Rotation paths and how fast each direction turns (degrees each step)
Each turn is a multiple of 5 degrees from 10 to 175, or 0.
Each row of a path follows its step; steps can be skipped.
Rotation 1:
step 1: [  4   2   3 -23 -11   6   0  13 -18 -15  -5  -3 -11  -2  -7   2 -39 -32
 -15  26   6  -5  -1 -21 -27  16 -16   3  -6 -16 -42  30  16 -19   1   6
  -4  -3  24 -27 -10   6 -14 -32 -17 -30  -3 -34]
step 2: [ -8  12  -2 -37  28 -17 -11  20  21 -23  26  -9 -15  16   3 -14 -22   4
  -5 -16 -35 -27  15  -9  -3   1  -4  -2  27  -8   8  -8   8  -5  30  -8
 -16  15   7  29  23  -8   4 -17  41 -12  29  11]
step 6: [-18  -7 -18  50  -5   5  28  -5  -2  18 -25 -16 -21  17   4  -2  10 -23
  11 -13  35  22  -4 -33  10  -5  -8 -23   9   9   1   1  12  -5 -22 -19
  -1 -24  27  22   5 -30  -4 -21   5  -2  19  11]
step 8: [  1  26 -24 -14 -15  20   4   3 -14 -15 -21  -8  39 -27 -31   8 -17 -28
  -6 -26  -8  19 -29  18   1   9  13   0  18  21  19  -5  -1  20  15  13
 -19 -21  -2  -2  13   9  17  -1  17 -36  26  15]
step 12: [-32 -14 -36  -5 -22  -8  -3 -16  11 -18   4   9  18  28  16  19   6   9
  28 -27 -25   9  11  -6 -19  10 -31  -7   2 -13 -24  20  17   4 -10 -23
  41  -5 -12  25   1  20 -16  -4   0  12  11 -21]
step 15: [ -9  22  19  35  -3  23 -14 -26   8   1  29  46 -18 -11  18 -23   4  -8
   4  -5  19  12  21 -15  -4   6  -2  28  -8   3  15 -26 -15   5  46   7
 -24  -1  -4  -5  -3 -14  26 -15   2 -17  -4   9]
step 16: [  2  27  24  11 -12 -26  10 -18  23  40  -4  -6 -15 -11   7  15   1  42
   1 -12  18 -22 -11  17  -8 -19  18 -12   4   1 -10   0  13   4 -13  -4
  13  -7 -16  -8  12 -57  26  29   4   5  -8  -3]
step 30: [ 22 -25  -5  -1   7  12   4 -20  -8   3 -29  -1  12   0 -11  17 -29  10
  16  15   8   9 -18  29 -11  -5 -25   5   4   6   4  11   5  10 -14 -19
  21  16  -8  20 -13  29 -17 -14 -28  20 -55 -32]
Directions:
[ -2  -4  -5  -1 -12   0   3   8 -12   2   5   9   5  -5   5   5   3   2
  -4  -2  -2   6   5   2   1   1   2  -1 -11  -4  -6   5   3  -1  11  -2
  -6 -10   0   4  -1   4   2   0 -10  -2   4   4] : 155
[  7   2   7  -4   0   7  -2  -2   4  -5  -1  -4   0  -9  -5   2  -2   7
   8  -7   0  -6   2   2  -5  -4   1  -2   1 -13   2   6   6  -8   1  -2
  -2  -2   8  -9  -1  -1   1   1  -1 -12   4   9] : 45
[ -5   7  12   0   5  -7  -3  -2   7   2  -3   5   5  -3   2  -5  -2  -8
 -12   0   1  -7   2   7   4  -2  -1   0  -3   6  -2   0  -1   1   8  -2
  -1   3  -7  -1   6   9   6   2   0 -10   5   6] : 60
[  3  -3   3   2   0  -5  -1   1  -7   7  -2  -6   4   3   0   0  -2   0
  -2 -11   3  -2  -5  -5   5   3   4  -2   4  -7   8 -13   4   5  -2   5
   5  -3   5  -3   3  13  -2  -8  -8   3  10   0] : 20
[ -5   3   1  -4  -7   5  -1   3   4  -6   2   5  11   0   0  -8  -4  -5
   5  -1  -9   5  -2   1   2   1   7   9   3   3   3  -8   3   1   5  -8
  -2   5  10  -8   3  -3  -2   0  -2  -3   2 -13] : 110
[  3  -4   0   4   4  -6  10  -5  -6   3   8  -3   0   2 -12  -4   4   0
  -4  -9   5   5  -4   4  -6  -3  -1   4   1  10   0   8   3   0  -4   2
 -10  -4  -1  -9   7  -2   0  -4  -5  -8  -3  -7] : 145
[ 13  -5 -10  -6  -1   5  -3   3   6   8   5   0   1  -2   1  -2  -8  -5
  -4  -3  -4  -5  -4   4   8   4  -1  -1  -3  -2  -8   6   1  -4  -1  10
  -1  10  -5   2   1  -2  -3  -2   2  -2   9  -8] : 40
[ -2   3   1   0  -1   3   4  11  -4   0   0   6  -8  -2   2 -10   9  -5
   2   5   7 -13   1  -4  -3  -2   2   1 -12  -1  -1  -4  -5  -3 -10   1
  -4   1   6  -3  -2   3  -2 -12   5  -3   3  -3] : 80
Rotation 2:
step 3: [ 11  16 -21 -19 -21  -5 -12  10   6 -28  -4  27  22  21  -4 -40 -16 -25
 -13   4  21  -4  -4  -8 -15   0  14  19  -7  33  -4  18  -6  27  18  20
 -12 -18   0  34  24  19  15  13 -28  28 -11  22]
step 4: [  4 -26  -3  17  41 -13 -22  25   8  -7 -23 -28 -17  -4 -25 -30 -11  10
 -14  -5  24 -17  41  11 -11 -27  12  -5  26  -7  -2 -19 -15   8  -9  10
  -2   3 -13   9  24 -29  24   9  -2   8  32 -14]
step 8: [ -7 -22  -6 -14 -34  -6  -9  11 -12 -16  -7  22  37  18  -1  -4 -29  -8
   1  18  23  -4 -12  12   9  -5  40  16  33   6  33  25   3 -20   3   6
  -7   7 -18  30 -10  28 -24  28 -11 -17 -10 -19]
step 9: [ 19   1 -10  17  23 -17  18  14  -8  -5 -25 -17  21   8   5  -2  14   3
 -19  14 -14  -3  35   6  21  -2  23  -1  22  13 -11  -6 -40  28  35  33
   9 -11  15  22  11 -16 -15   0 -27 -23  35  14]
step 13: [-10 -49  30   9 -42  -4  16  28  14  -7 -10  -4   0   3 -16  -1   2   7
  17   2  13 -13   5  17 -41  -5  20  10  22  11  11  19   8  -8  -3  13
 -10 -23  -8 -17  37  19 -27  -5 -17   9 -34   1]
step 16: [  5 -18 -19   3  -6   8  -2  31 -17   7  25  38  33  26  -5 -22 -19 -22
 -28  13  10 -16   2  20 -13  -6  22  13  34 -16  12  27 -12   9  -9   4
   5  -3   4  33  14  19  23  28 -14   8 -16  19]
step 22: [  6   6 -14 -15  -3  12   4  25   6  24 -21  -9  24   9  10   1  19 -23
  -8  -6   1  -8  35 -18 -24   0  10 -16  33 -21 -13   5  -6  19  54  27
  37 -16 -15  -5  -2 -15 -12   4 -30  -8  25  15]
step 23: [ 11   4  25   1   8  -7  -3   6  22 -12  22  -2   3  39 -13  12 -10 -44
  -4 -24  29 -34 -19  11 -18 -18 -18   8   3  38 -11  23  -6 -17 -13   5
 -12 -20  12  -7  11 -28  -6  16 -28   5  31 -15]
Directions:
[  1  -3   8  -8  -9  -1  -3  -5   2   5  10   5   7   4  -4  -2  -3  -2
   1  -4  -4  -4  -5  -2   6 -10  11   1  -6   5   1  -2  -4  -4  -5  -1
  -8   1   1  -3   6   9  -6   3  -1   6  -5   7] : 140
[ 6 -1 -2  0 -5 -4  1  6  2 -4  6  5  1  1 16 -7 10 -2 -3  2 -3  5  0 -1
  3  2 -5  0  1 -5 -1 -8  0  7  3  2  9 -1  3 -3 -5  5  0  0 -9 12 -5  8] : 170
[  5   5   3   4   3  10  -4   7  12   4   7  -4  -7   5   0   8  -4  -3
  -1   7  -1   1 -11  -6   8   2   0  -7  -7   2   2   8   1   3   7  -4
   1  -9   5  -6   0  -5   0   0  -2   0   0   3] : 85
[ -3  -6   0   4  -5   3  -1  -4   3 -15   6   9   6   1  -2   0  -6  -3
   8   2  -7   5  -4  -2  -8   3 -10  -1  -1   5  11   8   1   5  -6   6
   4   3   3   2   5  -3  -4   1  -1  -1  -4  -5] : 140
[ -9  -2   5  -4  -5   4   9  -5   5   4   4  -1   4   0   3   1  -5   3
   6  -5  -6   8   1 -11   0   2   1   0  -2  -5   2  -9  -1   0  10   4
  -1  -2 -11   1  -1  -7  10   3   0   2   9  -1] : 145
[ 1  3  0  8 -6 -1 -4 -3  0  6 -8 12 -7 -9  3  2 -4 -8  2 -2  0  2  0 -1
 11  0 -3  8 -2  0 -7  7 -1 -5  0  0  4  5  2 -1  8 -1 12  9 -6  2 -2 -4] : 85
Rotation 3:
step 6: [ -5  10  19   3 -24 -24  -7  -4  -8  -2   0  50  17 -10 -28 -23  -3   3
   0 -19  16 -21  13   6   8   0  17   9 -30 -11  -3 -21  -5  32   5 -14
   4 -24   7 -29 -22  11   5  12  20 -17   3 -28]
step 16: [ -2  -7  25  29 -33  18 -11  19  -4  15   6   8  23   1 -26   2  -1   6
   3 -16  -4  14 -15   8   2  -6 -24  -4 -31  -4   6 -14 -11 -25  25   3
  19 -46  -3  -9  -7   9  -7   4 -32  13  35   1]
step 17: [  5  -8  40  -7 -20  -6  18 -17   5   6  -3  13  -8  -1 -22  10 -13  -4
  29 -24  40  -2  14 -10  27  -4 -12 -10 -17  -9   3 -39  15   2 -19  29
  12  -1 -10   3 -15  14 -19 -16  18 -14 -26 -16]
step 19: [ 24  -1   2   0 -19  23  -9  -6 -14 -13 -11  41  22  11   1  10  -9 -15
 -22  13 -10  -8  12 -16  22   8   5  -3  13 -13 -41  -9   7  27  17 -10
  -2 -23 -18  -1  -7  21  -9 -17 -14 -25  21  38]
step 33: [ 17  -1  18  23  13  17  25  18  13  -5   6  27  -4  47  -5   2 -19  -7
  21  10  14  -2  14  12  36  43 -13 -12   1 -13  -4 -10 -21   5  -7  12
  23  -4  11 -11   4  16  10   9  23   4 -27  10]
step 34: [-16   2  11  19 -27  28 -26  11 -15 -20  13  32  42  -5   1 -13   2   4
 -33 -13 -14 -18  21  27  37 -19   8 -15   1   0  14 -27  -4 -13  -7 -10
   2 -11  -2  -2 -13  13  23 -10   3  -8   7  13]
step 35: [  5 -13  38  -8 -18 -27  -3 -22 -40   3   7  13  10  21 -21  12 -15  11
   6  18  -4  23  -2 -18  20  -1  16  13  12  10   9 -15  16  16   4  10
 -26  -8 -22  -1 -16  12  -9   1  21 -45  12   4]
step 41: [ 23   1  -5  33 -12  11  -3  -8  -4   5   6 -15  24  12 -23  24  15   3
  23  22  -5  29  36  17  -4  40   4  12   6  -4  10 -10   3 -35  19 -24
 -12   0  25 -17  15  26  11   1  -6  -3  -3  12]
Directions:
[  4  -4  -3  -6   3 -10  -2  -4   0 -10  -2  -2  -2   0   5   2   1   1
  -2   8   3   1   8  -2  -7  -1  -2   2   2   1   3   6   0 -12   7  -8
  -1  -2   7  -5  -9  -7   5  -8  10   5   6  -4] : 25
[ -3   1   7  -1   5   7   6   8  -8   1  10  -7 -11   5   3   3  -2  12
   4  -2   1   6  13   3  -7   3   0  -1  -2  -5   2   2  -6   1  -2  -6
  -7   0  -4   1  -1   0   3   0  -2   2  -9   5] : 140
[-5 -6 -2  3  3  5 -3  0  0  3  4 -2  5  4  9 -8  8  5 -2 -3  2 -1  0  2
 -9 -8  4 -4  4  1  7  4 -3 -4 -8  5 12  4  4 11  1  6  6 -8  1 -7  5  2] : 135
[ -3  -2   1  -7  -1   5  11   4   2  -6   1   3  -4  -6   1  -6  -8   2
  -2   1   4   9 -13   7   1   5  -4  -1 -10   2   7   4  -1   2   0   1
  12  -4   1  -4   5   0   1  -2   3   9   5   1] : 65
[  3  -4   6   2   2   1  -5   0  -7   2  -4 -13   3  -2  -3  -3  -5   6
   0   5  11  -3   1  -3  -3  -4   1  -3  -3  10   4  -5   5  -4   6   9
   2   1  -5  -6   1  -4 -13  -6  -8   5  -3   0] : 55
[  1  -5   7  -8   1   1   7  -4  -4   0  -2  -3   5   1  12  -6   4 -15
   2  -6   8   0   0   2   2   1  -9   1   6  -9  -1  -1   2   4  -3  -2
  -6   5   0  -8   1   2  -7  -7   0  -1   1   9] : 175
[  3  -1  -4   0  -2  -6   4  -7  -3  -4   2  -5  -2  -3  -6 -11  -7   5
  -7   0   1   5   4  14   7  -2  -3   5   9   0  -3 -10   0   6   2   0
   0   3   4   7  -9  10   1  -2  -3   1  -2  -3] : 65
[ -5  -1   5   5  -8   0  -3   0 -14  -1  -4  -2  -6 -11  -4   9  -1  -5
   4  -9   2  -4   1   5   2   2   5  -2   0  -3   8   7   8  -4   1  -8
   7   3   3  -2  -7   6   2   3  -4  -3   6   0] : 100
Rotation 4:
step 1: [-44   8 -28  10  21  24  -5   9   6  -1   4 -20   8  16 -13  10  11  -3
 -12  27 -14   9 -11  -5   7  24   7 -14 -11  -6  14   1 -23 -16 -17  11
  14  23 -12   8 -25  13   0 -31  -2  56 -10   2]
step 2: [ 21   9  12  -3 -38  17  -4  -6   6   5  18  -2   9   4 -28   1 -21 -29
 -18 -14 -30 -28   9  -4 -15 -10  -4 -15   6   5  -9 -38 -20 -15 -16   7
 -20  18  27  23  -2 -28   6  15  -9  15 -36   2]
step 7: [  0 -16  -1  -6 -13   2  16  12 -13  11  28   5  14 -14  -2  -5  12 -60
 -19  -2   0 -19  31  26 -19  10  -8  -5 -15  22 -12   4  14  -9  -8 -13
 -31 -21 -31   7   8   6   5 -17 -23  19 -27  -1]
step 12: [-12  -4  -3 -16 -16 -10  21 -25   9  -9  13 -16  10 -11  28  11  -7 -18
  37   4  11  -1 -10  19  19  -3  11 -18   4  10  -7   1   4 -13  -2  11
  19 -32 -33 -18  34  -3 -30  11 -39  20 -30  -8]
step 17: [  1   8  -9 -14  -8  33   0 -20  14 -23   0  -8   9   0   1   8  10  21
 -11 -12  -7   4 -26   6  11  20 -12 -11  -5  11  26 -39  38   5  13  22
   6  -2  -3 -26  -5 -29 -18  16 -19  32 -28  32]
step 29: [-14 -11   3  -4  28  22 -17 -10  -1 -39  -5  -8  -2  24 -18   5 -33  -4
   1  -2  -6  21  -3 -31  33 -12  15 -35   6  19   3 -53  -9  19  -5   6
   2   9  -4  16  -9  15   6  13  -8  -2 -18  12]
step 39: [ 13  -6 -12 -20  -4 -11   3  28  -3  -2  20  -9  18   1  -6  -5 -19   0
  -6   6  22 -21 -16   8  -2 -25  32  -2 -40  -2  19  35 -28  13  -5 -18
  20   5 -29   2   8   7  23 -15 -19   9 -29 -31]
step 41: [  3   1  -5  10 -25  16 -31   1  22 -10  16  14  29  -6 -14  -3  -2 -51
 -10  -5 -13  12 -21 -29   8  -4  -2  -4  24 -19 -14 -18 -34   8  19  -7
  13   7   0  11  11   1  31  -9 -13  28 -25 -16]
Directions:
[ -7   0   6  -3  -4   4  -3  -8   1   4  -2   2  -2   7   8   8  -3   6
  -2  -1  -3   1  -9  -7   0   7  -4   2   7  -7   0 -13   2   6   4  -3
   1   2  -4   5  -5   3  -5 -11  -6   4   2  -7] : 90
[ 5  3 -6 -4  5  8 -7  2  0 -3 -1 -6  1  2 -5 -4 -2  4  6 10  6 19  2 -2
  5 -5 -6  6  1 -2 -2 -1 -2 -3  1 -8  1  5  4  1 -1 -4  2 -7 -7  3  0  8] : 155
[  3  -2  -2  -8   2   3   7   2  -6  -3   2  -5  -3  -2   1   3   8  -4
   8   0   4   0 -15  -7   8   7   3   1   0  -2   3  -6   2   2   2   0
  -7   0   9  -4  -5  -7   0   9   0 -13   0   0] : 55
[  6   3   5   1  -2   7   2   2  -1  -1   1   8  -2   0  -2  -1   4  13
   1   5   8  -9  -5   5   1   1   1   4   3 -12   3   2   4   5   1  -6
   9  -4   0   3   3  -1  10   9   5   9  -6   2] : 130
[  1   4   1  -2  -9  -5  -7   0  -4   2  10  -5   4   4   9  -3  -1   5
  10  -6  -1   5   4  -3   4  -5  10 -11   3  -1  -6  -2   5  -9  -3  -5
   6  -2   3   5  -5  -2   3   0   9  -1  -4  -4] : 110
[ -7   3  -3   7   4 -12   0   4   3  -6   7   4   7  -1  -5   0  -9   1
   2   6   7  -2   1  -4  -3   7   0  -7   0 -14  -2  -5   4  -4   1  -3
  -1  -7  -6  -9   3  -5  -3  -1  -5  -3   6   3] : 90
[  4   8   8   4  -8   2   2  -9   4  -5  -2   2   5   0  -8   1   6  -6
  -9 -11   5   4   2 -10   4  -5  -2  -4  -3   1   8 -11   1   0  -2  -1
   6   5  -1  -3   2  -1   6   2   3  -1   5   8] : 120
